(in the rows, 128 means zero)
One turn sends every row of this set to another row. A few are shown first. Where does it send the rows asked after them?
gefod: [135 134 154 123 148 176 104 124 105 118 117 131 125 141 175 143 108 144
 157 118 164 116 150 158 157 147 131 111 116 137 116]
gede: [141 141 118 120 126 121 141 137 116  92 140 129 142 105 104 140 110 144
 164 146 132 112 123 163 139 112 119 157 122 132 128]
zibog: [141 139 111 113 155 134 121 133 115 100 131 135 150 123 118 133 120 137
 161 150 158  94 145 174 149 120 116 162 138 130 146]
rudud: [129 131 154 125 148 179 108 125 102 122 118 130 126 139 175 151 107 138
 160 118 169 119 151 158 153 143 129 116 118 141 114]
Defe: [139 134 112 120 150 137 124 134 112 108 134 130 152 120 119 148 115 127
 167 149 167 100 147 177 142 112 113 170 136 138 142]
dud: [122 131 135 123 109 136 146 145 103 114 142 165 130 113 146 137 105 157
 116 121 110 130 129 130 160 126 131 128 100 125 118]
tapub: [166 116 123 111 142 148 109 141  96 106 112 144 154 105 167 146 121 126
 111 158 155 126 171 130 168 139 126 170 130 138 149]
Luvif: [120 116 139 130 164 139 132 124 104 125 136 122 153 125 130 139 121 138
 140 154 170  85 124 138 148 130 168 157 125 151 133]
tid: [127 132 151 123 150 176 106 125 100 123 119 135 127 139 176 146 110 143
 153 113 168 113 149 158 157 141 129 112 121 138 114]
teziv: [177 119 125 118 136 147 109 133  94 102 112 135 153 109 163 149 110 126
 116 159 156 138 176 136 163 137 121 170 122 141 148]
difuz: [131 128 137 119 159 146 115 121 107 108 136 121 152 140 159 123 124 124
 158 165 161  89 136 136 131 151 161 159 119 146 137]
Doru: [161 113 124 112 142 148 112 143  91 112 116 145 154 102 169 155 119 121
 112 156 162 129 174 133 166 134 124 174 130 142 147]
guk: [152 139 118 117 147 137 122 132 120  96 130 128 149 123 117 138 113 131
 172 158 158 102 148 175 141 127 114 166 131 135 147]
Lagag: [171 115 125 112 138 151 112 140  96 105 113 140 154 103 167 152 116 122
 117 161 158 131 174 132 164 140 125 173 125 142 149]
rilo: [131 128 132 121 114 149 132 138 110 122 139 170 121 131 169 137 104 148
 125 108 111 131 139 130 170 132 135 119 110 126 125]
Tikos: [146 134 146 132  91 151 145 140 115 103 138 147 127 115 146 147  89 147
 139 139 111 148 138 132 142 141 132 137  85 135 117]
kupa: [135 117 147 136 152 147 132 120 109 116 131 110 152 126 131 148 107 130
 155 167 172  98 129 141 135 138 169 166 114 158 131]
Mapa: [164 112 121 119 140 143 110 135  87 113 115 139 156 105 164 155 113 123
 110 152 164 132 175 139 164 124 120 171 127 143 145]
fik: [126 118 134 136 102 156 139 137 104 140 143 160 125 124 174 171  94 128
 133 110 135 143 145 141 150 113 131 136 104 141 116]
Deto: [148 134 138 136  94 130 154 132 115 103 140 147 124 121 119 141  90 139
 149 138 116 137 130 148 146 132 133 141  85 134 118]
bif: [126 124 136 124 157 148 118 123 104 117 138 123 154 136 161 136 123 116
 158 165 171  92 139 141 124 142 157 164 119 153 132]
sifit: [119 124 131 119 162 143 118 125 101 117 140 129 154 137 161 127 127 122
 150 157 165  83 137 137 133 143 159 160 124 146 134]
dozu: [148 122 149 124 112 169 107 124 116 116 127 143 129 138 176 151  94 141
 148 122 125 140 160 128 149 151 136 118  95 138 109]
Venu: [168 117 120 113 143 140 107 136  89 105 114 143 154 108 163 141 120 132
 107 151 154 129 172 135 171 132 120 165 129 135 149]
vevu: [128 131 126 126 108 119 154 136 104 114 145 160 126 119 121 134 103 148
 130 121 117 121 122 146 161 119 134 136  96 128 117]
ratuk: [129 124 131 139  98 128 159 134 101 125 148 153 129 117 124 160  95 132
 140 127 133 133 129 153 142 109 131 149  92 140 111]
vele: [125 111 142 126 118 167 115 127 103 141 134 149 132 132 179 172  97 132
 138 109 143 136 159 133 147 126 133 122 102 143 102]
vab: [127 118 140 115 127 158 109 128 106 127 131 157 131 137 174 143 108 150
 128 106 124 125 153 125 163 138 134 111 108 128 110]
gela: [133 138 115 121 129 121 144 139 110  99 143 132 145 102 107 146 111 142
 159 141 135 110 123 164 142 106 119 158 126 133 127]
Gabep: [154 131 144 132  93 163 132 131 120 114 135 148 119 132 167 150  89 137
 150 126 115 150 148 134 148 144 135 131  93 136 125]
muziv: [119 124 140 136  98 146 153 142  98 130 144 155 133 107 150 168  93 138
 127 127 130 143 137 138 140 113 129 143  93 140 108]
sel: [139 124 146 126 159 141 127 120 113 107 131 116 150 129 127 126 116 142
 147 165 158  90 125 132 147 148 170 154 117 146 137]
pev: [139 136 120 123 126 125 145 136 113  96 144 126 145 103 105 151 107 137
 165 147 136 114 126 165 136 107 118 160 120 137 126]

vele -> dozu
ratuk -> Deto
tapub -> Doru
Now find these:
kupa -> sel
Gabep -> rilo
guk -> zibog
gede -> gela
muziv -> Tikos
gefod -> tid
sifit -> bif
teziv -> Venu

